Each path below is one point turned by a fixed rotation once a step. After each direction that follows a path, write how fast that rotation turns it, in degrees per step (0 if it stays still).
Each turn is a multiple of 5 degrees from 10 to 175, or 0.
Each row of a path follows its step; steps can be skipped.

step 0: [ 34 -30 -16  -6  -7   8 -33   9   2   5 -17  -7  36 -11  32  21  54   9
 -38  20  41   7   7  49  16  -7]
step 1: [  4  14  43  23   7  27 -30 -47   5 -35   8  50  15 -13 -20  17   0  17
   2  22 -18 -11   4   5  17  56]
step 2: [ 16 -32 -18   7  18  12 -23   7 -15  44  13  22 -16   9  48 -27 -26 -23
  37   6   4  10  42  -8 -33  38]
step 3: [ 45 -13 -36  18  -8 -48   4  -5  32   7  -2   6  -4  54 -35  40 -20 -12
  14  35  12  -8  -1  11  24  -8]
step 4: [-24   2  32  -5   0 -19 -22 -45 -44  41  16  -6   6   0  18  35  39 -37
   0  12  31 -11 -43   6   7   4]
step 5: [ -6  -8  -3  25 -36  18 -28 -10  -1  -7 -38  34 -21  -5  41  43 -21   6
 -50 -29  12   0  37 -14  24  16]
step 6: [ 14 -17  -9  52   5   4  18 -21  16 -32  42  21  13  -6  35 -47 -27 -18
  15  16  26  20 -26   8  30  22]
step 7: [ 11 -59  -5   4  17 -24 -12 -28 -35  17 -28 -12 -11  18 -52 -37   1 -20
 -12   3  24 -24  33  17  -1  21]
step 8: [ 46  -3  -1  15  -1  18 -31 -26  13   9  50  -7 -56  13  -4  31  43   2
 -19  20   9 -11  -5 -37  -1 -23]
step 9: [-36   3 -36  25 -31  14 -11 -33 -35   4 -20 -13  -1 -17  24  19 -11 -13
  50  13 -19 -31  -5 -37  40   8]
Speeds:
[-14   8  -3 -14   8  12  20  22  -8  -9   4   0 -17   1  -6   4  -3   3
  -4   2  -1  -1  -6  13  -2   2]
0
[ -4  10 -15  -8  -3  -4   5  -8   7  -5   9 -10   0   7   7  -9  -9 -13
   3  -8  -9  19  15   2   9  17]
95
[  2  -1 -18   1  13  15  -3   5 -14  17  -9  -4   8  -3   7  -8  10  -6
   3  -6   2  10 -19  -4   0   7]
160
[ -4  11  12   5 -13   0   4  -4   1  15   4  -9   3  -7  -8 -12  -6   5
   6  11  -8 -11 -14  10  16  14]
135
[  8  -9  13 -12   0  -9   5   9  -1  -3  -1  -3   6  -4 -12   4  23 -21
 -13   5  -7   3   0  -5  11   8]
100

step 0: [-33   0 -12 -23  37   5   3 -38 -28 -10  35  21 -24 -25  -1  -5  23  16
  16   6  -8  21 -22 -18  10  15]
step 1: [ 27 -47  16 -23  22   6  30 -17  11  27 -12   8  11  13  -8 -10 -38  -1
 -29 -24 -24  -1  -8 -21   0  22]
step 2: [  7 -29  -5  26 -21 -11  -9 -11  39  -6 -18 -16  -4 -17  -7  14  -1   5
  19 -18  10 -65  -3  12  -5 -24]
step 3: [  2  13   3  13 -30 -14  13  17 -25 -13 -13  28  12  36  -5  -2  57  -2
   8  31  32  -5 -22  -6  14 -15]
step 4: [ 21  28 -24 -18  37  -2  -7   3   6  -8   9   9   8  39   8 -12   0  -5
  16  33 -31  23  22  31 -31  14]
step 5: [-26 -13  10 -11  -6   5 -33   9  -1 -12  -7 -29  24 -24  -1  14  -6  -5
 -24 -36 -39  42   3   1 -22 -25]
step 6: [  0  10  22   8   2  24  -8  -3 -10 -13 -19 -26  16 -35  13 -11 -37  -1
  13  15  41  -3   7 -37  44   0]
step 7: [-18  -3 -16  -2  -4 -30  32   6 -13  36  23   4  -8 -10  19 -22  19  29
  17 -16  27 -12  29   8  10  39]
step 8: [ 28 -23 -16  16  -9  16  28  13  14  25  49  18 -16   6  -1   0  -9 -30
 -25  -2   3  20 -24  26 -19 -21]
step 9: [  6  32   0  -5 -18  25 -18   9  -4 -15  13 -11 -27  10 -38  41 -14  11
  -6   7 -38 -45  -8 -18  -2 -14]
Speeds:
[ -7  13  -7 -12   6   7   2  -3 -13  15 -10   5  14   7   7   8 -15   8
 -10   4   9 -16  -4   5  -9   1]
130
[-16 -13  -8  -2 -12  -9  -2 -11  -4  -2   3  -2   0  -7  -3  -5   0  -3
 -11  14  14  12 -17  -3 -15 -11]
140
[  0   9   9 -10  -5  11   4 -14 -13 -12  10  -6  -6   5  10   7   8  -4
   7   0   6  -8   3 -13   9 -23]
115
[ 10  -9   5   9  10  11  -2   5   3   8  -3 -13  -1  -2 -12  14  -1   4
  -5  -4   0   1   9 -17 -24 -13]
100
[ 14   0 -17  16  -7   0   7 -16 -10   0   5 -16   8   5  -4   8   6  -8
  -4  -6  -4  -9 -11  -2   1  16]
55
[  4  14 -18  -5   1 -11   1  -8  20  -6   7   4   2  -7  -4  12 -13   7
  22   0   5   3  -1  -9  -5  -2]
160
[  0  -5   8  -1   6   0   5 -15   6   4  -3  19 -28   0 -10  10   0   2
  -8  -3  -3 -12 -14  -3   1   6]
40

step 0: [-21 -41 -16  54 -31   7  45  22 -33   9  25 -31  31 -15 -13  22  20   1
  -2  24  44   3   3   9  23   7]
step 1: [-30 -28 -27   6 -15 -18  19  36  -2  43  43  27 -26  28   0 -29  16 -12
 -20 -33  46   6   9  17 -32   5]
step 2: [  0   5  -1  11 -26  54   4  54  -3   9  14  -5 -33  11   1  11  18  13
  41  -2  58  30 -11  27  27 -25]
step 3: [ 29 -51 -35  -9  -5  31   5   7  -2  18  58  10  -5  29  24  13  53  24
  -7 -21   9 -25  -2 -19  25 -13]
step 4: [-17   5  10  34  11   3  -8  29  -1  25  70   4  21 -16  29  52   7   9
   7  21  53  11 -14 -23 -15 -16]
step 5: [-35 -29 -13   5  -8  32 -17 -19 -33  20  59   3 -40  35 -13  -9  18 -36
  -8   7  12  36   1 -30 -11 -32]
step 6: [-14 -31  16  11  19  -5  29   1 -15 -14  17 -18 -65  -8   6  32  17  14
  20  13  58 -24   0   3   2 -56]
step 7: [-12 -31 -59  29 -39  -2  11  -9 -33   1  35 -12 -28  46  44  37 -14  26
  -5   9   1  -3   5   7 -10   0]
step 8: [-48 -15 -26   5  -3   1  37  35  -1  45  -9 -10  14  21  -7  35 -20  11
 -18  -5  49   8  -9 -33   6 -50]
step 9: [-67 -25 -17  12 -40   8  16   7 -23 -11  32  36 -13   6  10   0  31 -11
 -17  -5  18  12 -11  29  54 -17]
Speeds:
[  9   0  15   1   2  15 -10  -4  12  -7   8  23   4  -3   4   8   6   1
 -17   3  -2   7 -14 -10   6  -3]
55
[  4  -8  -1   6 -10  -7  -5  -9   5  15  -5   4  19  -7   4  10  -1  -8
  -2  -7   1  14  12   9 -17 -16]
100
[ 16  -4   8   3  -5   8   0  -7   9  -6 -10   4 -28   8   4  -8  -2   1
   5  -2   9   1   2  19 -11  -4]
85
[ -1 -10 -12 -18  12   6  16 -11  11   9  -1  10  -8  -9  -9   4  -4   1
   1 -14   4  -2   0 -13 -11   9]
160
[  9   4  -9  -9  -7   7  -3   4 -16 -13  -2   4   5   7  -1   5 -15  -2
  13   4   6  26  -5  -7  -8   9]
135

step 0: [ 30  39 -10  29  32 -23 -24 -19   9   1  26  10  -4 -25 -20  19 -16  28
  11 -49 -21  -3   2  18  33  22]
step 1: [ 14 -13 -27 -14   1  -2  25  16 -10  16   7  -3  27 -35   8  26 -48  -9
 -22 -52 -19 -26 -10 -10  43   0]
step 2: [ 50  -2 -28 -24   0  18  -5  29 -31  15  26  -6  34   2  26  44  -1  28
   3 -21  -2  34 -19  22 -11  -9]
step 3: [ -8 -57  -2 -21  33 -21   2   8 -39 -30  15  -1   4   0  44  20  14   3
   8 -31  37  23   4   3  18   8]
step 4: [  4 -28  -9  -8  60  -6 -10  10 -13 -20  25 -23 -17   6  21  19  -7 -13
 -23  21 -11   6 -29 -31 -49  21]
step 5: [ 24 -10 -31  51  35 -15 -22 -34  30 -35  34  -9 -25  -6  -1  23   7  23
   8   8  28 -11  -6  -4   1  25]
step 6: [  9 -10 -32  15  -7 -11  26 -49  27 -10  18  11   8 -40  25  17 -16 -30
 -41  -7  -6 -38 -16 -27   1   5]
step 7: [ 42  -5 -25   9 -39  27 -13  -9  38  -6  43  -3  29 -22  34   6   7  14
 -26   8 -20  18 -11  31  -5 -18]
step 8: [-36 -30   0 -15 -24 -11  15 -17   2 -42  30  17  24 -27  26  15  34 -13
   1 -30 -14  28  11  42   9  -6]
step 9: [-27  -1  16  -1  31  12  -7  33  -6 -43  20  12  -9  -8  27  -1 -12 -20
 -22  11 -61  38 -20  10 -15 -14]
Speeds:
[ -3   4  -4 -14  10 -12 -18   6   1   6 -22  -3  14   0   2   0  -7  19
   2 -14  -2  -6  -1  -3   0   4]
25
[ -2   2  -7  -1  14   1   6  18 -12  -7 -18  -3  -9  -9   6  10  19  -1
   6  15   4   4  -6   0   5 -13]
55
[  2 -17   1  12  -2   3  -8  12  11  -9   1  -9  -6   1   4 -14  -5  10
   4  -1  13  -2   8   6  26  -3]
155
[ 17   3  18   4   4  -7  10   3 -20   8   2 -20  -7  -1  -3   7   1   6
 -10  -9   0 -11  11   7   1   3]
20
[-17  -4  -6   9  -8  23 -10   6 -18   0   0   2   0   4  -2  10  -2   1
  -7 -19  -3   2   3   5  -4 -12]
55
[ -3   4  -2   7  22   8  -1   5   5   2  13  12  -5   3  -3  -9  13   5
   4  -3  -6 -26   9 -11  -4   0]
65
[ -6 -15  10 -16   4  -5 -14   7  -8  -4   6  -1  -5   2   1 -17  19  -7
  -4  -3  -5  13   4   8 -10  12]
70
